Each named move below is a turn or a mirror, shown by a few rows before and after it. Which moves, in which order, take the first row of each later pair to the second? The first pair is answered.
move A:
[  8.5 -18.9   1.9 -12.0   7.0 -16.7   3.3  17.4 -23.4  26.9 -17.7  16.7] => [ 11.9 -22.2  -0.6 -10.2   7.0 -13.2   0.6  19.1 -24.8  23.2 -19.2  16.8]
[ -8.5  -5.4   3.8 -12.4   1.8 -21.1  10.3  -2.1   6.6  39.6   3.6   5.0] => [ 20.8 -43.3   1.7   1.0   1.3  12.9  -3.2   8.5  -3.8   5.5   0.9   5.7]
[ 22.9 -42.3   0.0   3.9   5.5  14.3   0.9  24.8 -21.4  -5.7 -11.5   2.1] => [-15.4   6.2   4.3 -13.9   2.9 -29.1  17.7  11.5  -7.1  41.9  -9.3   2.0]
[  8.6 -23.7  20.2   0.4  -0.4  -6.7   6.9   9.3  -4.8  14.8 -25.5   1.3] => [  4.5 -17.6  21.9  -2.6  -0.3 -10.4   7.9   7.0  -3.2  19.4 -24.4   1.9]
move M:
[-17.7  27.9  -7.1  -1.6   4.1 -14.8   9.2 -16.1  12.2  20.1   4.7  -5.0] => [ 17.0  16.9  15.0  26.3  -4.4   1.8  13.4 -21.5   2.1   1.4  -3.5 -16.1]
[ 31.0 -40.6  16.0 -21.2  -1.4   0.9  -5.8  -0.2  12.1   5.5   1.8  13.1] => [ 13.4 -36.5   5.2 -33.7   3.7  -6.7  -9.2   3.3  15.0  14.3   4.5  18.2]
[-40.7 -11.9 -26.6 -18.1  14.2 -15.9  -1.3  14.3   8.9  20.3  -9.8   5.7] => [-11.0   9.6  -2.3  15.7 -12.8  -0.5   4.2 -15.4  49.1   8.3  21.6 -17.5]
move C:
[ 36.3 -18.2  15.7  19.5  -4.3  21.4  -8.0  -2.5   9.0 -21.5  21.8  -3.0] => [  1.4  12.8  23.2   7.9  14.4 -21.6  11.6   2.0 -34.8   8.8 -26.9   8.1]
[ 17.5 -16.4 -12.5 -23.8  -3.4   0.5 -18.4   1.3  11.5   3.7  23.2   6.5] => [  6.7 -11.5 -10.3 -27.1   8.9 -15.4 -11.4  10.1 -21.1  10.5  -8.5  15.1]
[ 25.5 -22.9   3.1  14.6   9.9  15.1  -7.8   9.2 -29.8 -17.5 -26.1   1.4] => [-12.3  40.3   8.3   0.7  -0.1 -26.6  11.5 -15.6   6.5  27.5  -8.1  -5.9]

(2 to 3 moves a pair)
[ 44.4 -43.6  21.1  -3.4  -3.3  -1.0   4.5  17.7 -14.0  16.1  -1.1   2.0] => [ 33.9 -44.8  11.5 -17.9  -0.2  -5.7  -0.1  22.8  -9.2  24.8   6.0   8.0]	C, C, M
[-19.9  10.7  -7.6  -4.8   4.5 -19.3  -2.9  -3.2  -1.8  -2.4  -2.1   3.9] => [  7.1 -13.7  -6.8   5.3   0.4   5.1 -11.8   0.0   2.2 -23.8   7.5   1.3]	C, M
[  0.0   8.1 -20.8 -11.8  10.8   4.4  -1.7  10.7 -14.1  -3.0  -5.4  18.2] => [ -7.1  19.3 -20.2 -13.7   7.8  -0.7   1.3   6.9  -5.9   4.8  -0.8  16.8]	C, C, C
[-31.2 -43.2 -51.3 -49.0  10.7  25.8 -44.0   6.4  53.9   5.9  43.9   9.7] => [-36.7  24.2 -20.8 -19.2  -9.6   8.6 -19.9 -34.2  88.3  16.4  55.4 -15.9]	C, A, M
[ 30.5 -18.3   1.0  16.1  -5.8  20.5   8.3  -4.4   3.7 -15.8   3.7  -9.9] => [-18.5  10.4 -16.6 -20.2   2.5 -13.8  12.0  -5.6  12.2  23.2   8.0   0.5]	M, C
[-14.3  18.4  -1.2  -9.7  -4.3 -12.8  -0.3  -4.0  14.1  31.6  14.9  11.2] => [-16.7   3.8  -5.1 -16.3   5.3 -14.6   0.4   5.8  -6.0  32.9  -2.3  18.1]	M, M, M
[ -4.4 -37.3   9.4 -11.4  -5.8  -9.0 -14.5  37.5  -3.5  -0.5   8.6   6.7] => [ -4.0 -28.7   6.4 -10.1 -12.0  -6.3 -16.0  30.0  19.1   2.6  26.7   2.2]	C, C
[-36.1  25.1  12.4  21.5   9.2  -7.5  29.0 -30.9 -14.1 -22.3  -3.1  12.8] => [-14.4  -0.8  14.0  30.9  10.1  10.7  21.6 -23.3 -26.9 -41.8  -9.1  13.7]	M, C, C
[  0.2  -0.2  -1.9  12.6   7.1  20.2  -3.0  -1.6  -2.7 -40.1 -10.1  -7.6] => [  4.0  -0.6  -3.5  11.1   0.8  23.4  -5.1  -4.8  14.1 -36.3   8.8  -9.1]	A, C
[ 40.5 -12.6  13.9  10.2  -8.0 -11.8   6.3  -2.8  20.1  15.4  17.6 -21.0] => [  9.3  14.1   5.4  -4.7  -3.1 -30.2   9.4 -10.4  27.0  30.7  18.2 -16.5]	C, M, M
[  6.5 -22.9  -6.5 -17.8  -6.8  -0.3 -10.2  19.7  23.8  24.5  26.2   4.2] => [ -3.9   0.2   0.6 -16.9  -9.5 -10.4  -2.5   7.2  33.5  33.2  26.3  -1.4]	C, A, M
[ -5.1 -16.7  -1.5 -10.3  11.9 -12.6  -0.1  13.5 -26.9   8.2 -18.7   3.4] => [ -0.6 -23.5 -15.2 -15.1   2.8  11.1 -17.2   9.7   9.1  -9.7  17.4  -1.2]	M, C, M
[ 30.9  -5.6  14.8  25.2  -6.3   1.4  12.0  -8.1   4.2 -19.6 -12.8 -10.2] => [ 10.2 -25.5 -20.6  -3.9   6.0  12.7 -10.5   6.9   9.3 -30.7  -1.3   5.2]	M, M, A
[-35.2  -1.5 -24.0 -37.3  28.3 -25.2  -2.1  16.3 -21.1  29.2 -26.2  25.7] => [ 32.1 -17.0  -7.1  16.5  -4.7  44.7 -19.5 -10.8  35.1 -36.1  29.3  -7.1]	M, A
[ 40.1 -12.4  18.5  26.5   6.7   3.7   9.2   2.2 -31.8  -7.3 -25.3  -5.5] => [  1.9 -26.5 -19.6 -14.1  24.6   0.3  -9.9  22.3 -36.3  -4.1 -22.2  16.9]	M, A
[-11.6  14.4   7.6  10.7   2.3   7.4  19.7 -13.5  21.9   8.8   8.6  -1.7] => [-25.1   4.6   1.0  -3.8  15.0  -3.1  20.7   3.0  -1.9  16.2 -10.9  10.1]	A, M, A
[ -0.5  22.1   8.1  23.2  -2.4  13.8   5.6 -19.5 -25.0 -18.4 -13.7  -6.4] => [  6.1  15.3   6.7  25.4  -5.6  21.9   2.4 -20.6 -18.4 -21.2  -4.4  -9.4]	C, C
[ 14.1  -5.7  21.8  -3.7   9.9 -34.5  17.8   8.5 -23.2  54.3 -24.0 -12.8] => [ 56.4 -40.7  17.2  20.4  -2.5  20.1  -2.9   5.8  -3.0   1.8   3.1 -23.9]	A, C, A
[-18.0  -6.2  -6.8 -12.1  10.7  15.5  -7.3  28.4 -26.8 -21.6 -23.3   4.6] => [-40.6  23.4 -15.4 -25.5   4.5   4.0  -7.3  14.8   8.0  -3.0   4.5   1.5]	M, C, A
[  8.3  16.2  -5.3   0.7  -1.3 -20.0  27.5  -9.0 -12.3  16.1 -38.4  -6.0] => [ 12.0  24.8  -1.9   7.4 -10.7 -13.7  28.0 -18.6   5.3  15.4 -25.5 -14.6]	M, M
